In the rows, 128 means zero.
Which row each row swaps with, under one turn or mirror
The rows were stretched afterwards, more along some directions than others.
k782: [161 124 140 144 117 109 138 117 130 115 126 107 122 116 111  98 117 111
 128]
k805: [159 151 146 129 109 126 170 135 107 143 104 143 104 144 123  90 133 133
 136]
k617: [118 150 127 146 133 112 143 150 129 144 106 119  85 135  93  60 118 113
 146]
k91: [161 150 146 129 119 132 179 136  99 143 104 144 106 137 116  98 130 138
 141]
k311: [145 145 138 131 126 110 133 107 130 100 124 160 139 125 115 128 106 112
 135]
k949: [148 150 140 114 137 113 157 156 121 153  81 174 100 147 113  72 136 137
 145]
k920: [156 137 146 136 122 111 161 149 122 134  89 173  90 161  99  74 114 128
 132]
k314: [157 134 150 137 129 111 154 146 120 132  98 173 101 158  94  81 109 131
 134]
k391: [157 148 148 125 112 135 173 144  99 143 106 136 103 135 121  94 130 131
 141]
k565: [156 137 150 140 124 112 167 160 119 138  88 151  86 157  98  76 122 130
 133]
k801: [152 175 156 129 151 100 153 140 130 136 119 127 118 144 117 104 124 120
 134]
k184: [136 135 128 149 121 110 133 136 135 111 135  86  97 128  96  77 113  99
 129]
k290: [166 141 146 138 120  97 159 153 133 141  93 136  92 160 115  63 140 120
 117]
k656: [151 128 149 123 121 110 142 112 116 119 108 141 147 106 101 130 114 139
 136]
k51: [137 140 147 119 111  93 160 138 124 132 109 153 105 137 145  92 124 135
 128]
k298: [136 167 156 142 139  82 159 139 133 148 115 115 110 132 123  98 129 119
 138]
k878: [152 126 142 110 112 111 153 139 116 111 114 170 111 134 132  99 111 139
 128]
k734: [152 143 146 126 121 140 182 134 102 139 102 145 107 133 112 110 124 142
 141]
k326: [147 125 135 148 118 116 139 126 123 111 130  89 110 117 104  95 114 104
 125]
k254: [141 146 152 163 136  91 146 123 149 151 131 132 125 159 120  88 132 124
 131]
k96: [154 142 154 165 122  89 143 115 151 138 129 128 127 147 119  96 131 115
 136]
k337: [142 147 153 165 126  91 143 113 150 142 127 123 131 148 114  97 132 125
 134]
k84: [161 140 147 143 121 102 158 155 128 141  88 147  89 166 102  64 130 129
 125]
k777: [139 168 158 139 145  83 159 141 135 147 121 117 104 142 123  94 125 112
 137]
k848: [149 129 146 110 111 108 165 140 115 118 105 163 101 134 137  96 116 146
 130]
k714: [136 136 140 133 136 101 131 139 134 119 140 140 113 141 103  87  98 120
 142]
k203: [157 135 150 143 124 105 163 156 123 139  88 162  84 151  96  76 121 130
 131]
k81: [138 151 134 137 131 102 124 116 143 113 131 150 131 136 120 102 115 101
 130]
k410: [160 123 134 111 123 119 155 136 117 104 122 167 123 143 129  98 112 140
 123]
k384: [143 139 146 156 139  94 142 117 150 135 141 137 134 156 113  95 127 125
 129]
k284: [169 155 157 146 122  94 159 147 132 140 103 127  98 159 124  66 141 116
 120]
k232: [158 136 152 159 116  93 146 107 142 127 126 122 124 132 117 101 123 110
 134]
k562: [139 139 140 128 139  89 128 142 142 127 143 111 125 135 125  84 122 120
 135]
k262: [153 130 153 130 126 108 149 114 114 119 112 139 144 107 103 139 113 130
 135]
k393: [114 144 123 149 123 113 134 142 133 134 114 118  88 137  91  64 114 111
 141]
k910: [153 139 141 116 130 138 189 142 105 137  97 159 103 139 116  98 130 157
 144]
k80: [169 148 148 106 147 114 158 152 118 134 102 159 120 145 122  96 132 132
 138]
k620: [159 138 158 164 126  88 150 111 142 136 126 124 129 138 117  99 131 116
 135]
k489: [160 145 155 166 125  87 140 114 149 136 125 117 128 142 118  97 131 113
 135]
k815: [140 143 154 157 140  86 152 117 147 141 132 130 128 153 108  91 129 123
 130]
k652: [138 152 135 135 133  97 131 130 142 120 124 151 115 141 127  89 123 107
 133]
k545: [152 141 146 121 125 149 181 136  99 131 100 156 110 132 108 110 122 154
 149]
k892: [149 138 138 121 132 137 184 132 105 133  97 147 109 130 101 110 121 156
 142]
k754: [168 160 156 137 123 104 162 149 124 146 111 130  96 162 130  68 142 119
 128]
k433: [117 145 128 155 125 111 132 148 132 136 121 113  87 132  87  66 116 104
 138]
k775: [143 146 138 132 144  97 147 138 141 125 123 141 111 151 133  77 136 115
 131]
k291: [148 140 145 114 139 120 178 148 116 131  98 159 105 135 135  87 142 144
 144]
k34: [152 133 139 131 129 112 159 147 124 125 100 171  94 153  98  85 103 126
 139]
k259: [153 131 138 137 141 105 138 126 134 113 148 156 140 158 125 106 111 128
 120]
k879: [143 118 154 126 123  93 141 119 127 124 122 111 139 102 114 118 119 133
 127]
k358: [153 148 141 124 111 139 176 142 103 145 102 146 102 138 120  97 133 140
 144]
k797: [120 143 131 153 126 117 135 144 127 131 115 115  88 137  87  61 113 110
 141]
k403: [158 137 145 142 127 110 161 153 121 138  88 162  85 161  97  66 113 124
 128]
k639: [125 139 124 152 124 113 136 142 133 124 124  93  91 130  90  68 112  94
 134]
k536: [119 146 124 160 129 110 131 146 138 137 118  99  95 138  90  68 119 100
 137]
k117: [116 148 125 140 125 110 136 150 134 148 105 139  94 149  99  58 129 121
 145]

k879 swaps with k801
k80 swaps with k562
k920 swaps with k393
k259 swaps with k291

